Here are some points:
[ 13  -8 -13  16  -5 -46 -22   1  10   3   3  11  36 -18 -20 -17  -5  14
  40 -26  18  -2  67 -11  -3   6 -30 -23  12  -8]
[-17 -25  60 -25 -24   3  38 -21 -64 -14 -62 -47 -12  52  96  24  15 -19
  -5 -20  -5   6 -30   1 -30 -52  11  20 -13 -23]
[  2 -21  31  16  14  16  24 -13  40  13  24  31 -17 -55  13  30  59 -22
  -6  27   1  18  22 -24 -38 -51 -19 -20 -16  -9]
[-32  -3 -13 -60 -22 -24 -31  -3   9  20  23 -21  57  44   1 -13 -30   9
  29   2  77 -20 -21  53  32  -7  -5  11  -1 -15]
[ -8 -19   9  12  94 -24 -51  12 -12  18 -33  20 -34  -6 -47   6 -37  21
 -25 -18  53 -37  -5  32 -15  73  -4 -13   6 -39]
[ -35   39   13  -17    2  -11   36   49  -27   28  -21  -88    1   10
  -26  -24   70   71   24    3  -30  -16  -58  -18    1    4 -107    8
    1  -56]
[  11  -25   19   11  127   -9  -35  127  -15   59   37    0  -27   10
  -58 -112  -30   -5    7   11   16  -31    5   41  -36   12  -66  -35
  -18  -13]
[ -3  30   6 -15 -25   1 -21  34  27   3 -13  15  31  -5 -19 -31 -36   4
  67  24 -18 -51  -5 -17  46 -17 -19 -14   8  -8]
[  4  36  -5  20   1  23  -4 -74  36 -77 -16  29 -25   3   1  33  -6 -21
 -77  -3 -31  91   6 -12  -8  10  86 -10   1  35]
[  2 -29  25  12 -10 -41  32  -9   7  -4  -4 -15  -4   6  58  19  32   4
   0  11 -21   6  10 -28 -25  -5 -24  40   8 -47]
[-42  -2   3 -35 -44 -35 -44  -1  -5   6  -9 -33  18  27  30 -23 -41  15
 -14  58  50 -32   6   9  30 -24 -25 -39  85 -33]
[  2 -24 -12  -3 127 -19 -82  16 -30  47 -30  37 -26   5 -79 -10 -52 -50
 -25 -57 101 -43   9  43 -23 110  -5 -14  23 -37]
[  3   9 -27  10 -38 -24 -26  22  15  50 -22 -23   7   1 -21   7 -18  13
  20 -35 -21  -8 -24  16   4  62  36   3  -1  -7]
[ -43   61   21  -23   18  -17   42   64  -30   36  -14 -127    1   28
  -36  -47  105   59   32  -36  -37    1  -77  -29  -12    3 -127   10
    2  -77]
[ -20   19   16  -17  -70   48    9   14  -12   47  -51  -24    4 -127
   29   38  -29   37   21   33  -36  -19  -40  -22   10  -55   12   37
  -28   34]
[ 17 -13  -7   3 -22   6 -17   1  -1  -5   3 -10   4  -3  11 -11 -24  -7
  27 -11  11  -2  30  14 -17   2  13 -21  -3  34]
16 more points follow, each with its number after it:
[-29   9   7 -58 -31  -3  11  39 -28 -20 -28 -14  71  -5 -29 -65 -42  50
  39  34 -26 -45 -74   2 127  -7 -46  12 -38 -48] 0
[ -6  54  -9  15 -14 -23 -27  18  22  37   4 -15  41   2  -7 -18  -8   2
  26 -10 -19 -18   9 -36  31  14 -28  18  27  22] 1
[-24 -17  50  34 -16 -41  13  -3  17 -35 -34 -13 -35 -18  38  42   1 106
 -24  41 -32 -26 -16   2  -8   2  -8  -3 -12 -53] 2
[ -41   16   36  -33  -20   36   16    6  -38   -8  -24   40  -85   19
  -11   10    1   -3  -48   24    4  -39  -32  127   56  -39    9 -122
  -47   21] 3
[  8 -35  21  25  -3  52  10 -72  10 -85   0  23 -31 -10  21  19  12   8
 -59  40 -31  69  19 -30 -53 -22  31   9 -22 -30] 4
[ 50  18 -88   6 -31 -15 -17  28 -35  -6 -11 -15  -5   5 -29 -12   7 -17
   4 -35 -10  13  58 -19  -3  15  11  -7  32 127] 5
[ 21  49  31  -2   3  12 -19   2  -1 -38  -7  35 -19  41   2   4 -11  44
 -25  10  21 -33   3  -7  10  20   3 -20 -11 -11] 6
[ -2 -13  50   2  37 -22  35   4   2  65   1 -25 -29   5   5   9  43 -22
   4 -24 -11 -19 -13 120 -29 -12 -41  10 -22  -6] 7
[  18    6    8   20   -1   35   -7  -96   52 -111   -7   59  -49   -4
   12   56   -6  -15 -119   15  -38  113   16  -16  -24    8  120  -15
  -26   38] 8
[-28 -42 -10 -29  -2  -3 -23 -20  14  -3  34   9  27   4  26  13 -56 -14
   9  27  35  -7  18  -8   6  -7   4  -4  31 -10] 9
[ 45  -9 -26  59  -2  19  -7 -21  -7  -1  39  38 -21  -8  -6 -19  15  -7
 -19  26   5  15  38 -27 -23   0  31  22  25  24] 10
[ 20 -14  -1  12 -16   4  -4  -7  22 -14   5   5   4 -26  16 -15 -11 -10
  -4   8 -34  10  36  -6 -21   0   3  -2  -4  23] 11
[-23  42 -17 -22 -35  63  14   6  -2  20 -35  19  18  -4 -22  27  26  38
 -27  40  -9 -24 -26  11  28 -13  21   1 -14   7] 12
[-10 -54  25   3 -13  19  24 -48 -26 -43   0   6 -21  23  86  16  19 -54
 -24   9 -20  18 -25 -41 -31 -54  14  24 -10   2] 13
[ -1  -8  23  19   9 -27  21  10  20  62   5 -22 -12  10   1  14  24  -3
  18 -15 -24 -18 -14  76 -17  -4 -17  14 -13  -8] 14
[-11 -16  13  -8  20 -18  -2  20  28   9  21  20   6 -11  -1  -9  12 -23
  33 -24  62 -22 -11   4  -1   2 -27  29 -25 -13] 15
Which three of these numbered points are nearest to each point below by angle, seen from the average point of the first points? Their numbers follow each, nearest first.
[-50 -35  16 -24   9 -11 -10 -51  -2   2  34 -28  23  25  18  23 -25 -14
  21   7  67 -22 -25   2  11   9  -5  11  33 -39] > 9 15 13
[-25  20  -4 -52 -30  -1  18  26 -25 -23 -18  25  62   9 -30 -41 -18  56
  30  29 -16 -28 -64 -17 111 -11 -22  17 -35 -33] > 0 12 1
[  46    5 -101   -8  -26  -30  -27   26  -32    5    1    2    7    3
  -37  -16    1    4    5  -22    2  -10   33  -17   31   28  -11    3
   22  104] > 5 1 10
[ -32   23  -53  -43    8 -118  -20   -6   30  -10   -4   19  101   22
  -34   27   -6   31    7  -18   17  -28  -34  -23  127   37  -66   55
  -14  -99] > 0 1 15
[-29 -27   8  -4   3  -7 -10 -46   9   5  33   1  11  11  11  17  -4 -17
   8  25  48  -4   0 -13   2   2  -1  10  31 -21] > 9 13 10
[-31  65  13  -6 -19   7   9   8 -13  -1 -20  20 -45  20 -16   0   5  -5
 -16 -10  -2 -27 -18  96  41  -8  17 -80 -11  26] > 3 12 6
[ 20 -10  -6  20 -29  14 -14 -15  -6 -28 -23  -5  -5 -32  14  -9 -33  -6
  -1  -6 -33  25  49  -6 -19  -3  23 -38   7  54] > 11 5 8
[-25 -22  22 -25  -2  24  72 -24 -26  19  14 -15 -27   6  47  48 118 -41
   0  -1   2  24 -29 -28 -24 -47   3  57 -42  26] > 13 4 7
